One vector is turned by the same rotation once a tick. Each row is the vector after some number of ticks, and that number follows the row.
The counts run from 0 to 578.
[  9 -10  14  22  -1  41  -8  -6 -10  15   7 -10  -5   6 -22 -18  -8  20
 -11 -15 -33  -2   9 -43   8 -11 -24 -21  43   0   3  -4  24   2  -6  44
  -6  21   4 -15 -43 -23 -13 -30 -10  17 -18  11 -15  25 -21  -1  17 -45
  -9  -5 -13 -13  -2  60  28   5 -62  15  -6 -15  11 -39   3 -10   9  45
  -8  27  18   0  14  24  -4 -38]
455
[ -7  18  33 -18  -3  52   9  -7   1  11  -9  -5 -23  42  18 -20  44  -5
 -19  14  12  -7  56  -5  -6   2  -5  -8  34 -14   8  10  38 -15   5  17
 -20  -2   2   9 -25 -16  50 -17  -2 -10 -10  -9   0  14  -5 -16   4 -54
  24  15  -5 -30  -5  54   2 -26 -29  25 -12  16  -9  -1   5 -15  24  59
   3  10  13  -9 -12  13   6 -13]
388
[ 16 -13   9 -21  28  16 -11 -24 -18  31  16  23 -22   6  42  20 -11  -6
 -25   8   6  16   7 -15  42  -5 -28  24  51  20 -16  38  16 -59 -21  51
  30  -6   3  39  -7   2  20   5 -11  -7  -5  19  11  33  -7 -35  14 -51
 -18  23 -24 -12 -22  33  -5  22  -8   2  -5 -22  -4  -3  20  -5  33  10
  -8  27   4  -2  15  10   0  -9]
7
[  0 -11   9 -19  27  29   1 -17 -14  13 -15 -26  -8  11  36 -20  17   2
 -20  -8  23  13  51 -11   9  12 -24  28  33 -10   2  -2  15 -17  -3  29
  34  -1  -5  14 -41 -24 -14 -15  20 -25  13  17 -10  15 -16 -24   4 -78
 -32  -2 -30 -42 -20  31   7 -10 -12   8  -5   1 -19   2  22 -31  19  22
  17  22  34  14  -9   4  -8 -44]
472
[ 14 -18  24  -2  14  24  -4  -5   7  43  -3  13  -9  38  21 -10  10  30
 -11  10 -13  42  25 -23  -1  -4 -42  26   7  -3   8  -3   1  -7   6  40
   1  19 -10  11 -28 -13  21 -13  29   0   7  35  24  46 -27  -6   7 -69
   7   8 -14 -32  11  38  30  11 -20  34   2 -10 -30   0  13  -2  11  37
  -2  31  35 -32  -8  11 -19 -24]
32
[  2   7   4 -22  19  30  -3 -19  13  42  34  12 -35   0  21  13  15  -8
 -35  18 -15  13  55 -23   6  22 -29  15  31  25   4  -2   0 -19   0  30
   4   5 -12  21  -7 -24   6 -20   7 -24  14  14  39  46 -26  -5  27 -47
   8  -8 -34 -20  -5  39  45  26 -32  12   9 -45   4   7   5   0  18   2
  -1  35  -4 -27   9 -17   6  -5]
275
[ 24  -4  10  -2  26  17 -20 -21   5  38   0  29 -11   9  -5  13 -29  -8
 -29 -16 -17   1  14 -39  12   0 -38   1  35  13   3 -24  16 -35 -22  50
  22  23  -7  26 -21  -6 -12  -5  16   2  -7  19   8  44 -26   7  23 -27
   5 -17 -22   1 -13  57  36  28 -23  33  31 -40   1 -23  -2 -15   3  40
  -4  28  30 -17   9   8   9 -25]
234
[-33  13   6 -21  39  27 -27 -20 -17  20  -3   6 -23   3  25   6  22 -17
 -21   4  12  -4  36 -19  21  16  -2  24  71   9   6   5  18 -10 -27  37
  35   5  20   4 -32   0   2   5   5 -23  -8  15  17  13   7 -38   9 -62
 -31   7 -28 -19 -18  48 -18  -5   1  26  25   6  13  -7  20 -34  -5  25
   7  22   6  11  34  -2  12  -7]
250
[ -9 -13   8   3  21  32  -7 -10   2  25   0  -7 -19  -6  -8   2  -7 -11
 -16 -18 -27  -9  30 -47   6   4  -9  -7  42   4  -9 -10  12  -5 -13  53
  16   9  -8 -16 -17  -1 -32 -32  27 -18 -10  10   8  41 -17   8  20 -47
 -17 -15 -38 -11  -8  50  48  12 -27  37  31 -27   9 -25  -7 -33  14  13
   3  36  17 -13  22  -6  19 -22]
23
[-24  22  14 -17  21  28   7 -14  18  33  39  20 -30   3  12   7  29  -6
 -27  24  -3   0  66 -20 -19  16 -36   3  28   7  13   0   6  -4  -7  18
   3 -10 -11  17  -1 -17  10 -13   7 -13  15 -15  24  38 -29  -4  20 -50
  17 -10 -45 -21 -11  47  49  25 -28  19   5 -28  -5  -1  -5 -16  13  23
  -6   9 -15 -36   0 -16  37 -10]
276
[ 14   3  23  -5  23  28   1   1  -6  11  -1 -13 -23  21  24 -21  17  21
 -15   5 -26  31  27 -15   8  26 -32   5  20  -2  27 -16   8  -1  -3  38
   5  -3  -8  -1 -37 -18 -15 -21  22 -13  13  18  10  45 -21  -4   5 -64
  -8 -10 -45 -35  17  35  41 -13 -42  33   1 -20 -16 -18   3  -3  16  13
   9  44  25 -16  -2   3 -16 -50]
391
[ -7 -13  20  11  36  56   4  -5  -1  11  26  -1 -22  17   2  -1   4  -2
  -1  -6  17  -4  42 -27  15   6 -42   0  11   1  16 -15  12  19 -13  31
  32   0  -4   4  -6 -18  -4  -6   1  14  -3   5 -40  22 -25  -2  -5 -68
 -13 -10 -48 -25   2  46  41  16 -17  44   9   6 -38 -24 -19 -15  -1  32
  -9  13   4  -3 -10  -9  44 -39]
150
[-31  -5  13 -19  13  57  -3 -21  -7  17  23   5 -23  26  11  -4  16   0
 -21  -3   2   1  65   7   6 -30 -12  -5   4  15  12  31   7   4  -5  38
 -24   3  20  10  18  -3  57  12  -8 -25  -3   8  27  13 -13 -12  17 -61
   7  39 -25 -48 -15  18  13  21 -32  18 -12  10 -20 -17   6 -10  52  48
  -5  26  -4  -6  -4  13  11   7]
504
[  2 -40 -16  -3  -4  29  -8 -29 -10  14  31   7   5   5  -8 -31 -21  15
 -25 -31 -27  16  31 -40   9  -5 -19 -13  59  10  -5 -14   1 -24 -24  42
  -6  -6   8 -19   5 -25 -29   3  -5 -29  -7  24  15  20 -41   6  28 -48
  -1  10 -15 -25  -9  33  19  15 -46  11  -4  -4   8 -25  28 -13  21  37
 -25   3  13   3  -1  14  -3 -55]
475
[  3 -20  24   0  10  27  -7 -11  20  31  18  44   1  37 -16 -15 -12  16
  10  -2 -31  34  34 -28   4 -24 -29 -12   7  -4   7  -7   4   4  -9  45
 -28  20   1   6  -3  -6  21 -13  23  13  -9  13  23  26 -22   2  28 -48
  13  25 -22 -12   3  44  42  28 -35  42  19  11  -9 -19  -1  -7  32  52
  -4  22  19 -21 -19  13  -2 -30]
465
[  3   4   1  20  25  47 -19  -8 -22  48  44   4   3 -10  -6  -3  21  12
  -3  23   0  16   1 -22  12   8 -21   5  73 -16   6  10  13 -12 -19  38
  16  19  -8   5 -32 -14  -5 -21 -22  20  -5   2 -40  31 -26 -22  10 -56
  -3   8 -14  20  14  67  23  26 -29  11 -12  -1  -1 -17 -10 -30  -6  15
   0  20 -13   3   8  -8  -9 -34]
415
[ -1  22  34 -22  21  36   9  -7   8  11 -12  11 -34  20  25 -10  33  -9
  -9  24  21 -28  53 -12   6   7   6  -5  40 -12   7  33  32 -22  -2  14
   3  -3  -5  23 -38   0  44 -12  14  -8 -11 -10  17  12  -1 -31   0 -46
   1  26 -17 -23 -21  59  12 -29  -8  23   0   7  -9   1   6 -20  43  50
  10  23   3   0  -6  -3  12  -5]
387
[-21   3  36 -12  11  27   5   6   2   8   7 -45   6   5   6 -12   6 -10
 -16  11  28  14  13   5   5  15 -31  -1  67 -11  -2   4  33  -7 -11  42
  -6 -11  17  -9 -29 -12 -14 -13  -7  -1 -18 -17 -13  21 -13 -30   0 -72
 -16  -8 -36 -16 -13  34  22  -7 -41  22 -25  -9 -28 -36 -22 -31  30  28
  23  24  -6   2   9  17   7 -41]
206
[  4   5  31 -13  16  59   3  -7 -19   7  30  17  -3  10   3 -22  19 -10
  -6  29  28  -3  36   8   5 -14 -29 -22  39 -13  15  40  22 -11   1  14
 -10 -22   6  15 -25 -15  44   3  -5   9  -9 -10 -22   5 -22 -40   7 -52
  -6  35 -30 -11  -2  47   5   7 -35   6 -46  14 -18  -6   2 -24  56  34
  20  22   3   8 -33   7   2 -34]
469
[ 15 -25   3   9  20  56   0 -17 -11   5  16 -35 -41  -6  11   8  -2   2
 -24 -28 -14 -14  50 -44  31 -15 -20  -9   3  20  -1  18  13 -16  -2  23
  31   1   8   7  -2 -24   9 -21  -9 -21   0  16 -14  24 -14  10   5 -49
 -25   8 -46 -46   1  20  43   7 -28  19  14 -14 -11 -28   5 -16  25  26
 -13  45  13  10   3  -5  30 -16]
190
[-17 -21  -3 -19   9  34 -13 -31  -6  37  -3 -25   4  14   6 -19  -7  31
 -21  -3 -46  13  26 -19  -7  -5  -3  -8  34 -23  18   0   2 -26 -15  36
  -2  14   4  22 -24 -14   6  -8   9 -41  12  15  41  -2 -42 -14  22 -49
 -10  26   1 -22 -15  35   9  -1 -25  26   1  -1  -9 -29  15   0  24  43
  11  46  26   7  -2  24 -25 -28]
410
[  5 -19  32  -9   7  34   7   2  -5   1   6  29   8  23  12  -9 -32  -6
 -10  15  29  -7   2 -18   9 -26 -39 -22  38 -10   5   9  24 -22 -15  36
  17 -17  26  15 -23  -8  18  20  -5  25 -15   4 -21   3 -20 -23  -3 -56
  -6  25 -31 -10 -20  35  15   4 -24  36  -9  -3 -20 -30   1 -14  40  72
 -25 -19  22  -2  -9  35  30 -32]
363
[  1   6  24 -20  -8  46   6 -11 -12  19 -18 -10 -15  48  12 -30  31  13
 -17   1  -9   7  45   1   0  -2 -24  -5  34  -7   6   1  24 -12   3  21
 -22   8  -5  -1 -34 -22  23 -18  -3  -7  -6   8   8  26 -11 -11   0 -57
  31  12   3 -27   3  58   0 -25 -42  14  -7   9  -6   3  13  -3   6  59
   6  26  31  -9 -12  28 -20 -29]
389
[-15   0  41 -15  14  38  10  -3 -21   6  -3  -3   9  27  23 -18   1  13
 -13  18   3  -1   0   0   6  -8 -12 -20  56 -13   7   9  45 -22 -28  40
  -6 -17   6  -2 -22   8  20  21  -6  -6  -1   6  -5  24  -3 -31   1 -65
  19  32 -17 -29  -7  36  -2 -34 -23  36 -17  19  -9 -25   3 -16  32  54
  -9   5  22   1   8  34   2 -45]
575
[-38   6  18 -18  38  17   1  -7   8   7  22  -5 -24   7  26  -9 -13   3
 -11  -2   1   1  29 -31  34  -5   9  -4  57  15 -11  -4  28 -15 -45  60
  13 -27   3  10 -15   9  -5  18 -13  -9  -7  -1  30  13   2 -27  24 -48
 -19  15 -32 -33 -41  34  10 -13 -27  28   7 -10  -8 -28  -1  -9  52  30
 -16  34  -4  13  24   9  29 -22]
291
[ -3 -24  46 -14  14  24   7  -6   1  25  25  19  13  35  18   0  -4   7
 -11  28  11  16 -13  -1  13 -21 -26  -5  37  -7 -14  22  23 -28 -18  51
  -8  -6   7  10  -5  12  33  19 -17   0 -18  10   0  32   0 -22  10 -70
  15  43 -21 -16 -18  27   5   5  -6  43 -11  11 -16 -17  -3 -17  47  46
 -10   8  13 -23   9  30  12 -21]
217
[-16  15  39   8  56  24   4   6  -1  20   6  31 -17  16  28  10  -1   7
   3  17   8   3  10 -24  15  -3 -32   8  21  -8  14  -3  20  -2 -24  53
  44  -1   6  23 -32  -3  18  13  12  21   9  12 -10  36   6 -29 -12 -58
  -2  22 -49 -14   2  38  25   2  -9  40  23 -10   8 -17  -1 -20  11  44
 -25   5  13 -19  21  10  36 -28]
215
[-11   7  19  -4  28  57 -11  -8 -20  24  34  11  10  21  12  -3  23  -1
 -16  14  38  -8  28  18   8 -17 -44  -1  37   6  22  21  15  -7  -4  26
   4  -8   7   8 -11 -25  35  26 -32  25  -2  11 -34  25 -24 -25   3 -63
  12  24 -23 -16  -6  31  20  32 -41   0 -40   2 -14  -2  15  -7  23  37
  -6  -1  -4   0  -3   8   9 -34]
111
[-33  12  10 -15  13  42  -5  -6  24  21  23   4  20  -4 -13 -17   3 -12
   2  32  14 -16  35  -5 -35   3 -20 -19  59 -32  24   7  10  -2  -4  20
 -13 -10  -4   9 -38 -32   5   3   8  16   9 -28 -10 -10 -35 -23  19 -51
 -12   9 -17  -7 -42  57  28  26 -32  11 -38  -8  -7 -20 -11 -34  32  52
  11  -9  -6  -2 -13   3  20 -24]
489
[-15  -9  30 -10  21  24 -22  -8   8  23  -1   2  -6  -2  -1  14   5  -9
 -11  15 -12  -1  36 -20 -25   3 -35   5  15 -24  20   9  -7   2   4  29
  28  11  17   6 -36 -38  -4 -13  52 -15  17   3   9   7 -34  -8   8 -58
 -20   0 -49 -30  -6  31  43  34  -6  45  16 -16   2 -25   0 -47  -1  45
   7   6  19 -28   0   6  22 -14]
528
[  1 -19  -8  -8  -1  36 -14 -37 -23  10   5 -16 -10  33   7 -20   3  17
 -20 -35  -3  11  40 -10  29 -23  -7  -2  54   6  -5  13  15 -27 -27  48
   1   7  33 -15 -12 -23  13 -20  -5 -21 -11  21  -6   5 -10 -14   2 -59
 -15  21  -5 -38   6  39  -4 -12 -37   6   5  20  13 -30  24 -23  20  58
  -7  22  14  18  -7  35 -14 -29]
41
[ 23 -30  16   2  19  36 -14 -14 -10  28  25  24  18  11  -4  -3 -34   5
  -1 -10  20   2  -6 -28  20 -29 -43 -13  39  10   3  -1  10 -12 -17  51
  12   9   7  14 -10  -6  -2  17 -11  20 -24  10 -40  27 -28 -16  14 -44
 -14   2 -13   6 -13  36  30  51 -41  21 -11  -8 -33 -36   0 -17  30  46
  -4   9  21  10  -7  20   6 -40]
152
[ 11 -28  33 -13  -5  34  -9   6   4  -6   7 -21 -18  19   9  -7  -5   5
 -12  19  25   6  26 -21   0 -19 -11  -7  36 -25   4  37  12  -5   3  43
 -13  -6  39  11 -12  -2  39   6  16 -11 -29   1  13 -14 -36 -23  -7 -67
 -26  38 -28 -27 -17  29  18  -2 -32  36 -26  23 -29 -37   3 -17  44  55
  -2   9   3   6 -23  25  -1  -5]
282
[-13  -6  -2  -4  21  41  -2 -16   9  21   6 -32 -22 -12   0 -21  38   1
  -9   3 -11   1  64 -43   0  16   7  13  43 -30 -11  18  13  -3   0  25
  10  10 -11   5 -44 -23   1 -52  19 -16   7  -7  -2   5 -16 -13  13 -60
 -31   6 -27 -26 -30  75  10   0  -4  17   3  12 -12  -9   5 -18   2  23
  18  26   2   7 -10 -11  -9 -10]
452
[-12 -10 -11  -3  -5  38 -27 -17   1  25  40  35 -15  23 -11 -21  18  19
 -10  -6  -1  15  69 -34  15 -18 -30   7  38   8   3  17  -9   3   6  21
   3  14   0  -2 -18 -35  15  -4 -11   8 -12  21  -1  12 -37  -3  10 -66
  -4  18 -16  -7  -3  52  23  44 -48  -3  -8  12  -3  -8  25  -5  -2  35
 -27  -7  -2 -10  -3  -4  -9 -10]
359
[ 34  11  12   1  10  42  -7  -6 -10  26  18  34 -24   5   1 -14  22   3
 -13  15 -25  15  26 -34  12  33 -22 -12  48   6  13  -7  14 -27  -4  15
  -2   8 -26  23 -44   2  10 -27   6  -5  -5  -1  13  32 -20 -13  19 -33
   7  -4 -22  22  17  93  19  -2 -29  31   6  -6  -2  -1   3   1   8  13
   7  35  21 -10  -9 -13 -10 -37]
350
[ -7   5  19  -3  42  19  -5  10  16  29   5   8  -6  17   1   1  -7  23
  -3  18  28  20  17 -22   4  -8 -16  23  29 -30  26   5   2  -6 -24  55
  30   5  21  36 -51   6  22   3  31  20   3   4  19  11 -31 -33   0 -51
 -41  13 -16 -17 -15  45  34   8 -15  37  -9  -4 -36 -32  -4  -7  30  51
   9  21  16  -1  -8  -9   3 -11]
280
[ -7 -11  34 -21   3  37  11   1  -9   0 -13 -30   2  -5  11 -14  -9   0
 -19   4  21 -28   4 -25   0  -7  -8 -25  59  -7 -13   8  45 -12  -6  47
 -12 -16   1  -7 -27  -2  -1  -1  -9 -16 -29   5  -9  17 -12 -19  22 -60
 -13   2 -21 -20 -51  38  10 -16 -34  26 -22 -13 -18 -30   1 -26  47  36
  14  14  15   9  14  24   5 -16]
60
